In the rows, zero is written as 128.
Families of rows that turns and mirrors carry onto each other, the same ones carrying the whole set onto itself: the rest of each named row's family, in list order:
5 families of 8 rows:
zik: [136 142 131 132 124  97 129 148 146  93 113 173 150 149 121 118 162 115
 154 119]
Rofe: [156 134 131 135 130 105 129 135 139  93 112 161 156 143 111 121 172 131
 145 103]
Mef: [125 115 127 133 138 153 124  99 114 145 156  97 105 122 125 118  97 128
 117 147]
tivus: [122 119 118 129 136 157 127 100 110 148 138 102 100 105 116 126 100 124
 119 143]
sal: [139 148 139 140 122 106 143 148 148  97 112 165 157 146 109 130 165 126
 134 111]
veri: [145 146 135 137 123  97 131 146 141  94 113 158 146 150 120 123 172 123
 146 102]
Tok: [115 111 124 144 141 153 119 103 112 156 140 116 103 105 111 118  99 120
 114 136]
zome: [139 149 123 119 120  99 135 149 145  87 112 163 147 151 130 124 160 118
 160 126]
lanal: [142 135 121 136 136  95 120 150 140  95 117 176 153 151 123 120 158 127
 147 109]
ger: [159 144 119 116 125 107 136 136 136  83 110 146 152 144 123 131 168 136
 152 114]
nusu: [125 118 129 147 135 156 133 104 106 159 154 107 102 118 107 114 105 119
 117 133]
Kitiv: [112 123 108 125 140 150 122 111 111 148 140 110  98 111 129 128  88 122
 124 150]
bufo: [127 128 116 128 131 158 139 107 106 150 154  95  98 121 122 124 100 121
 124 143]
Sikez: [113 124 130 132 141 140 123 110 109 143 157 110  97 116 134 126  84 125
 127 154]
Gukim: [134 140 127 141 131 100 133 162 146 101 121 165 162 148 119 121 154 117
 149 102]
pivuk: [112 117 121 149 142 147 123 119 108 162 160 125 101 126 117 112  92 114
 118 137]
Fesi: [143 155 122 124 122  94 133 152 140  89 113 154 142 153 133 130 165 124
 153 111]
Pifa: [122 124 136 132 136 147 129  99 108 142 153  99  99 111 126 126  93 128
 124 150]
boni: [148 141 135 139 124 110 142 148 145  97 116 149 164 140 109 123 168 122
 147  98]
Nilup: [119 117 120 130 141 148 119 107 114 146 158 103 103 126 134 120  89 127
 119 152]
Deg: [149 152 130 127 119 100 136 143 140  90 111 148 144 149 124 128 173 125
 150 106]
zizu: [145 141 138 132 119 104 135 138 145  92 110 163 151 144 113 117 172 118
 152 114]
bot: [115 126 116 128 131 137 117 110 103 147 162 113 102 131 138 134  87 125
 117 153]
gufan: [106 114 114 139 145 146 114 114 112 155 143 124 101 111 122 120  88 117
 118 144]
lem: [148 148 131 119 116 105 140 138 144  86 109 152 148 145 122 124 169 121
 157 122]
fopeg: [136 152 115 123 128 100 138 165 145  93 120 153 158 150 133 131 149 121
 157 113]
nov: [145 156 133 126 117 111 151 145 146  89 110 150 155 145 115 138 166 129
 139 117]
gifeg: [119 115 144 145 140 145 124  99 110 148 155 110 102 110 117 120  96 125
 119 143]
lefef: [129 125 125 128 123 147 126  95 100 145 156  98 105 123 126 133 101 130
 114 147]
turev: [111 115 128 147 135 134 110 108 104 157 162 127 106 129 125 123  90 121
 109 142]
tuk: [138 149 128 134 126  92 127 154 141  94 115 164 144 154 128 124 164 120
 149 107]
kosi: [114 113 124 140 144 145 114 109 115 151 161 113 105 127 129 114  88 124
 115 147]
napo: [125 114 137 147 128 145 118  94 102 154 157 111 108 121 113 123 105 126
 107 136]
gibo: [120 109 131 144 142 150 118 100 114 151 158 107 107 123 121 112  97 125
 112 142]
Roge: [113 128 109 131 138 147 129 121 107 153 158 113  96 129 130 123  86 117
 126 148]
luze: [150 152 122 120 121 111 148 151 143  89 115 136 159 143 123 132 162 125
 156 109]
Dume: [111 117 137 145 144 139 118 109 110 150 158 120 101 116 126 119  86 122
 121 147]
gik: [145 146 109 117 132  97 127 151 138  86 115 162 149 153 135 131 153 132
 154 120]
viki: [136 159 124 121 121 103 146 157 146  89 113 159 152 151 127 140 154 127
 142 124]
tomuz: [130 151 130 135 126  99 138 159 148  96 115 173 154 152 121 132 153 123
 138 118]

Which other rows belong to the same family as Fesi? Mef, veri, Nilup, Deg, tuk, kosi, gibo
Which other rows belong to the same family as turev? Rofe, lanal, ger, bot, lefef, napo, gik
Which other rows belong to the same family as lem? zik, zome, Sikez, Pifa, zizu, gifeg, Dume
Which other rows belong to the same family as pivuk? nusu, bufo, Gukim, boni, fopeg, Roge, luze

Families of rows that turns and mirrors carry onto each other, the same ones carrying the whole set onto itself: the rest of each named row's family, in list order:
5 families of 3 rows:
Sune: [180 142 103 133 123 103 122 126 175  76 133 161 112 165 116 180 128 162]
mopa: [171 127 113 126 106 113 129 109 171  74 134 162 113 165 130 199 119 151]
tam: [167 126 124 123 109 137 137 113 175  86 121 149 111 176 136 196 125 162]
nik: [125 131 138 100 108 105 136 125 102 131 162 117 104 123 131 189 129 152]
tizop: [191 131  94 114 121 105 129  78 107 140 124 128 100 160 143 125 131 142]
Bag: [132 137 113 117 137  95 141 137  99 123 166 120  94 112 130 179 129 173]
resad: [122 131 104 117 132 111 149 114 120 123 183 124  95 110 124 178 126 173]
Zam: [162 114 100 128 114 129 149 128 194  95 143 152 115 170 136 181 119 151]
gubi: [124 126 107 124 124 113 141 124  95 122 163 103  95 122 125 197 127 160]
rutop: [137 136 113 113 118 110 148 154 102 132 165 114 106 125 140 190 142 170]
zemag: [178 121  81 133 122 109 131  88 131 139 124 118 102 162 141 107 128 151]
mopet: [177 118  84 118 131 109 140 110 111 130 108 122 102 174 141 113 131 140]
raz: [161 132 122 137 109 118 132 125 179  70 142 141 118 175 125 176 116 149]
gozad: [169 123  90 118 109 113 138 105 138 146 109 103 101 159 133 108 140 151]
tizo: [188 124  90 125 133 105 123 115 119 143 105 101 103 171 130 126 135 170]

Which other rows belong to the same family as raz? gubi, mopet
Which other rows belong to the same family as mopa? Bag, zemag
Which other rows belong to the same family as tizo? nik, Zam
Which other rows belong to the same family as tam? rutop, gozad

Families of rows that turns and mirrors carry onto each other, the same ones carrying the whole set onto itself: the rest of each named row's family, in list order:
3 families of 6 rows:
Negek: [136  96  89 120  72 144 102 148  73 112 143  87 107 150 134 107 125 140
 158 137 127 169 119 151 142]
nezod: [127 140 114 128  95 152 143 145  73 151 131 142 145 137 161  74 143 147
 155 157  99 134  98 126 124]
vofi: [137 104 118 131 123 109 117 132 112  97 124 105 113 120 127  87 164 116
 143 158 184 127 164 124 104]
Fifo: [150 133 107 115  89  94 109 132 135 164 110 112  83 113 154 127  98 122
 172 136 121 162 134 126 151]
popi: [147 135 138 155 128 143 121 123 112 148 111 144 119 144 122 110 143 110
 164 124 134  89 117 125 127]
bunef: [146 149 130 150 135 141 122 117 119 149 106 146 106 150 124  99 152  98
 167 122 145 111 130 132 140]
dok: [128 139 117 108  99  76 136 144 132 143 130 111 124  94 170  93 142 140
 147 178 136 150 128 107  95]
kema: [137 132  98 112  85  98 117 137 133 165 119 105  81 129 137 134 114 124
 182 134 117 183 136 127 144]
lesa: [121 144 114  98  98  86 146 142 115 143 127 108 117 102 164  92 154 147
 154 172 145 161 130  94  93]
Zak: [118 138 124 125  96 150 126 141  66 142 143 134 146 146 163  83 147 147
 171 154 113 133  91 131 123]
Zutet: [140  91 110 136 123 120 120 127 109 101 125  94 106 133 118  95 161 128
 132 151 178 124 150 125  98]
bifo: [149 138 138 152 124 143 119 129 120 152 108 155 107 143 126 102 133 107
 173 126 146  99 137 119 136]
sisam: [117 139 119 106 100  85 129 144 128 129 125 107 105  99 176  91 157 138
 149 170 155 156 136  93 102]
filik: [139  87  80 124  75 143 104 141  85 119 121  89 103 152 125  93 126 136
 149 139 120 171 116 161 134]
geb: [142  99  74 121  82 141 111 142  82 136 135  93 107 145 132 100 121 134
 160 144 116 183 125 165 147]
sobur: [139 109 105 142 125 120 123 134 121 101 125  96 106 131 113  92 176 110
 128 148 173 135 150 133 105]
sevil: [136 144 119 133  96 156 129 141  78 144 128 136 139 148 159  74 138 140
 151 145 108 121  80 134 123]
Fadu: [139 131 104 116  87 106 104 137 136 168 101 114  74 116 144 126 115 117
 187 130 131 171 134 120 147]

Which other rows belong to the same family as Zak? Negek, Fifo, bunef, dok, sobur
Which other rows belong to the same family as sisam? vofi, popi, kema, geb, sevil

Families of rows that turns and mirrors carry onto each other, the same ones carrying the whole set onto itself: the rest of each named row's family, in list order:
4 families of 8 rows:
Labet: [142 149 121 128 155 141 122 144  92 181 119 124 130 141  94 151]
nepef: [131 148 124 171 100 107 107  95 115 104 103 112 120 108 139  99]
nug: [185 184 136 148 138  90 104 136  98 128 105 118 126 126 100 108]
pepi: [109 104 129 148 117 144 115 103 133 160 103 127 139 117 131 141]
nem: [ 92 105 120 144 122 144 109 107 124 158 115 129 127 129 130 135]
fule: [147 142 135 122 158 127 109 149 107 182 117 137 133 147  92 142]
Suni: [153 141 137 111 158 122 110 143 111 168 109 115 137 140  77 141]
puz: [141 146 142 196 144 140 124 140 132 140 102 153 124 125 116 119]
tor: [136 156 106 109 118  97  79 108  84 133 122  94 129 111 119 128]
Depav: [110 117 125 140 136 129 103  84 124 162 129 138 141 118 123 151]
zol: [167 187 130 143 142  91  99 140  88 125 119 121 116 138  99 103]
Nanot: [116 143 126 105 117  98  83  96  89 158 123  99 114 127 114 121]
fanu: [139 174 103 155 133 125 111 104  84 154  69 150 134 124 105 138]
kigoz: [162 147 131 186 143 137 131 148 133 128  97 147 139 129 117 123]
rafor: [167 174 134 152 123 105 111 159  97 123  93 109 113 136 108  93]
Dedu: [137 145 116  94 115  93  90 103  90 146 120  94 132 131 115 125]
muze: [142 134 153 182 141 137 135 135 137 153 100 154 126 142 113 114]
tudad: [136 171  83 157 112 112 108 102  99 164  87 146 146 123 114 115]
sanuv: [169 185 146 148 132  96 108 145  87 130  94 119 122 128  99  99]
ged: [137 140 137 163 105  94  91 100 129 106 102 123 125 115 137  91]
Nezin: [139 116 155 136 125 109 104 139 137 132 152  99 120 132 127 105]
Vof: [128 150 123 166  95  99 103  98 131 113  98 107 131 120 136  94]
Takik: [132 149 117 102 109  88  89 101  93 152 135 109 121 138 108 124]
vop: [132 123 177 129 142 100 112 142 131 126 124 107 106 131 122 116]
Nazuk: [145 171  92 149 125 130 102  93  96 156  86 153 146 119 105 130]
Gafo: [147 141 142 190 149 146 125 143 129 133  86 138 133 117 122 118]
Dif: [141 120 175 133 145 123 107 142 123 122 134 101 106 132 116 127]
Dafu: [150 140 135 125 163 136 111 144  90 172 123 140 122 135  95 149]
Lezam: [109 106 112 143 127 138 107  98 136 154 127 128 133 124 132 145]
fivod: [146 166  81 162 117 134 103 102  90 160  96 141 147 124 110 128]
fizo: [125 150 121 181 100 111 105 100 109 118 111 132 117 115 155 102]
ref: [133 118 165 143 135 103 113 151 126 130 135  94 108 136 126 113]

Which other rows belong to the same family as tudad? Labet, pepi, zol, Nanot, kigoz, ged, Dif
Which other rows belong to the same family as fule? nepef, puz, Dedu, sanuv, Nazuk, Lezam, ref
Which other rows belong to the same family as Gafo? nug, nem, Vof, Takik, vop, Dafu, fivod

